(in the rows, 128 means zero)
Named turns come first, each shown by rows before and after it. Which turns, in which order, take the first row of each pair that follows to the second? Write the first one first, as in the answered first pair.
turn Kepe:
[132 129 124 150 159 157 131 112 115] -> [131 132 110 150 148 159 134 132 125]
[101 126 169 136 140 125 147 130 109] -> [110 116 161 146 149 135 141 124 113]
[120 122 102 147 156 125 159 125 129] -> [114 129  99 142 142 117 163 141 132]
[106 110  81 116 125 137  87 149  92] -> [ 98 115  93 104 123 129  89 149  83]
turn ruf:
[100 124 177  89 115  70 139 179 118] -> [145  65  68 127 142 119  78 135 114]
[152 159 112 128 116 143 126 123 203] -> [136 160 125 123 119 131 137 153 203]
[139 137  82 157 113 147 113 125 108] -> [127 171 142 138  90 123 141 118 110]
turn zuli:
[133 123 126  88  93 124 128 151 198] -> [110 179 157 103  70 111 113 122 127]
[132 150 124 129 142 130 144 103 123] -> [133 127 117 116 150 129 151 124 152]
[127  55 102 123 164 136  96 129 108] -> [101  75 130 109 149 110  93 139  70]
[137 106 122 118 135 124 104  89 137] -> [123  98 132  98 131 111 110 115 137]
turn roro:
[162 119 130 122 106 122 139 107 152] -> [161 110 106 129 108 128 120 103 129]
[135 185 107  83  56 134 128 136 148] -> [141 154  69  88  68 145 115 155 158]
[134  90 110 123 137 136 159 184 200] -> [121 130  89 155 133 140  82 118  49]
turn kemob:
[112 108 142 143 167 116 134 155 123] -> [110 109 128 139 158 115 134 171 125]
[119  74  72 124 153 135 108 164 136] -> [125  90 138 159 193 142 125 103  97]
[124 115 153 137 109 116 168 148 156] -> [129 103 150 130 110 119 164 142 165]
Now pairs of rows:
Between the rows of a pair lie 2 to 4 turns.
[138 128 106 168 148 162 127 101 121] -> [107  97 127 107 142 123 139 172 146] | zuli, Kepe
[119 125 136 112 138 117 110  90  71] -> [124 121 155 109 144 116 122  80  83] | Kepe, zuli, roro
[ 99 181 133  85 104 124 139 164 119] -> [100 169 105  96 109 134 112 158  93] | roro, roro
[171 122 100 154 143 132 116 116 143] -> [166 153 118 162 132 128 118 100 132] | roro, Kepe
[147 180 184 125 136 114 169  92 155] -> [141 159 184 106 139 106 177 120 177] | zuli, zuli
[118 102 141  66 104  87 113 124 131] -> [112 155 110 163 121 130 116 109  66] | zuli, ruf, roro, zuli
[140 155 148 137 115 127 148  85 137] -> [114 123 142  98 110  99 144 158 133] | roro, zuli
[131 123  74  94  84 123  99 149 167] -> [144 156  72 127  81 140  94 104 137] | zuli, zuli
